In the data rows, zero lies at 4.5, halfway between 4 and 5.
Here are some points, each followed by its number:
[4 5 7 4 4 2 7 4 4 5 7 3 6 5 3 5 5 5 4 3 5 2 4 4 2 4 6 4 4 1 3 7 6 4 5 3 6 5 5 4 5 7 3 6 5 3 6 4] 0
[5 5 2 7 5 4 3 3 5 4 5 1 0 6 2 3 6 5 6 3 7 3 1 3 6 5 6 6 3 6 5 3 4 7 2 7 3 2 2 5 2 3 3 5 8 6 5 1] 1
[5 8 3 2 5 6 9 5 5 2 2 2 6 1 6 5 4 4 0 3 6 6 6 6 7 5 5 4 5 2 3 5 8 6 2 4 3 4 3 4 6 9 3 3 5 3 4 6] 2
[5 3 3 2 5 5 6 5 6 5 4 5 8 5 5 5 2 3 6 5 3 3 3 4 6 3 2 6 7 8 3 4 5 3 5 2 2 3 3 5 4 5 7 2 2 6 3 3] 3
[3 5 9 6 2 4 4 5 4 5 5 7 3 5 4 6 3 4 5 7 5 4 6 4 2 3 2 6 6 5 6 4 5 3 4 5 6 6 4 3 2 5 4 6 1 2 6 6] 4
[2 4 7 2 4 7 8 6 1 2 4 3 5 4 8 5 4 6 4 4 5 8 6 4 3 8 3 2 5 4 2 2 3 2 5 5 4 4 6 2 7 7 5 4 3 2 5 5] 5
[7 2 6 0 9 5 5 4 7 9 5 9 3 9 1 7 2 5 7 6 6 2 2 4 1 0 1 9 3 9 4 5 7 8 8 7 6 5 0 5 1 0 0 5 9 7 0 2] 6
[5 6 3 3 5 4 4 8 5 1 4 4 6 7 6 4 5 4 5 3 5 6 3 5 6 6 4 4 6 7 2 4 5 4 4 6 3 4 3 7 4 6 3 5 2 5 7 5] 7
[4 5 4 2 6 9 4 7 5 5 4 5 4 3 5 3 3 4 6 5 3 6 4 4 6 4 3 7 7 6 5 5 5 5 7 4 2 3 2 4 3 5 4 7 8 6 4 0] 8
[6 6 4 4 3 3 3 5 8 4 3 4 5 4 6 4 3 3 3 5 3 6 6 3 5 8 7 3 3 2 4 4 4 6 3 2 3 2 6 3 7 6 3 3 5 3 4 3] 9
[5 3 4 4 4 5 6 3 2 6 3 6 5 7 5 5 6 4 7 8 5 3 7 6 5 4 6 6 5 9 5 4 5 4 4 2 5 4 5 7 3 5 4 5 4 5 3 5] 10
[4 3 5 6 2 4 4 2 4 4 5 5 4 2 3 6 4 5 3 7 6 6 5 5 6 7 4 4 7 2 4 6 2 4 3 4 4 4 3 4 7 3 7 8 5 5 4 5] 11
[6 5 6 6 6 5 5 3 5 4 6 3 2 1 5 4 5 6 4 1 3 5 5 5 5 5 6 3 3 1 4 6 5 4 5 5 4 1 6 4 7 8 5 3 6 3 7 6] 12
[6 5 4 5 6 8 6 7 9 3 1 5 4 5 3 1 0 5 3 4 4 4 5 1 3 3 5 5 3 3 6 7 4 6 4 5 1 2 4 5 7 6 2 2 9 5 4 7] 13
[5 7 3 7 3 5 5 6 5 6 4 5 4 5 3 3 5 2 5 2 3 6 5 4 3 5 5 7 4 7 4 7 6 4 5 4 6 5 6 7 6 5 5 5 4 4 2 5] 14
[3 4 5 2 5 4 1 5 4 6 6 5 5 3 3 5 5 6 1 3 3 5 5 4 3 4 4 6 4 4 4 1 6 5 6 5 1 5 4 6 4 5 6 5 5 5 6 7] 15
[0 4 3 6 3 6 6 6 4 2 7 5 3 4 6 3 4 4 6 6 5 4 3 5 4 4 6 5 5 5 5 6 4 3 3 3 4 5 6 4 5 2 6 4 6 7 5 4] 16
[6 5 3 4 1 4 4 5 3 3 6 6 8 3 5 6 2 4 4 4 3 7 4 6 5 3 3 2 5 1 4 6 5 2 6 6 6 3 6 7 5 5 3 7 4 3 6 8] 17
Which five points above are nearest to each new point, looking only along the 4 directions in which the numbered points spread most? Their numbers follow each, nearest first.
[6 8 5 7 6 6 6 5 6 4 3 4 5 4 3 3 4 5 5 0 2 6 5 3 5 5 6 6 2 3 7 5 3 7 6 6 1 5 7 4 6 3 7 3 6 2 4 4] -> 9 12 14 13 15
[4 4 4 5 3 4 6 6 0 5 3 4 4 2 5 6 3 4 6 5 5 5 5 3 3 3 7 6 4 6 4 4 3 7 7 2 4 6 6 4 4 5 5 5 5 6 5 5] -> 14 15 16 10 11
[4 5 3 5 3 3 5 2 6 4 5 5 8 4 6 5 5 3 5 5 6 2 4 6 6 5 6 5 5 3 7 3 7 4 4 7 6 6 3 4 3 1 2 6 2 6 4 5] -> 14 15 11 10 16
[7 4 4 6 6 5 3 3 5 5 5 3 5 4 3 4 5 4 3 5 4 5 5 5 4 3 4 4 6 5 4 4 5 4 4 6 4 2 5 7 4 5 4 2 6 4 5 4] -> 14 15 9 0 16
[6 5 5 3 4 2 4 1 6 4 8 6 5 7 4 5 3 4 4 7 5 2 2 7 5 4 3 5 3 2 3 4 6 3 5 5 7 4 4 6 1 2 2 7 2 5 5 5] -> 4 15 14 0 10
[2 5 7 5 5 6 6 5 1 5 3 6 6 4 3 3 6 6 3 5 4 6 7 7 2 4 4 2 6 2 5 3 6 5 5 3 5 7 4 5 7 7 6 2 2 1 6 5] -> 17 5 15 0 11
[6 6 6 5 5 6 2 3 5 5 4 3 2 4 4 6 4 5 5 5 2 5 5 3 4 4 4 3 3 7 7 4 5 8 3 3 3 1 4 5 4 1 5 5 6 5 6 4] -> 14 15 16 8 11
[2 6 4 5 3 2 4 3 0 2 8 5 2 2 5 3 6 4 6 2 6 4 5 5 5 8 4 4 5 2 3 3 2 4 2 4 6 6 5 2 4 5 6 5 1 2 6 4] -> 11 16 17 14 0
[4 5 6 5 5 6 3 3 4 7 4 1 5 7 6 8 5 6 5 2 6 5 4 5 5 5 5 4 7 5 6 5 4 5 4 4 4 6 5 4 6 6 6 5 6 6 3 3] -> 14 16 15 11 7
[5 3 2 6 5 2 2 5 4 4 5 5 5 6 5 6 4 5 6 6 5 4 4 5 6 4 4 6 4 3 5 3 3 7 6 6 4 4 7 5 5 6 5 5 5 4 7 5] -> 14 15 11 16 0
[5 5 3 4 5 4 5 6 6 6 2 4 4 7 5 4 4 6 8 6 2 5 5 5 2 3 3 4 2 8 5 5 4 7 5 3 3 5 4 5 6 6 4 4 7 5 2 4] -> 8 14 15 7 3
[3 3 7 5 2 5 7 4 4 2 5 6 8 5 4 2 6 4 3 6 4 5 5 5 4 5 5 2 3 5 6 5 5 2 5 5 7 7 3 7 4 7 8 2 2 2 5 5] -> 17 5 11 15 4
[6 7 5 6 8 7 5 8 5 3 1 3 1 0 0 0 5 5 3 5 4 4 7 2 5 3 5 6 4 2 3 7 4 6 3 3 4 3 5 6 6 6 6 3 6 4 3 6] -> 9 13 12 14 2
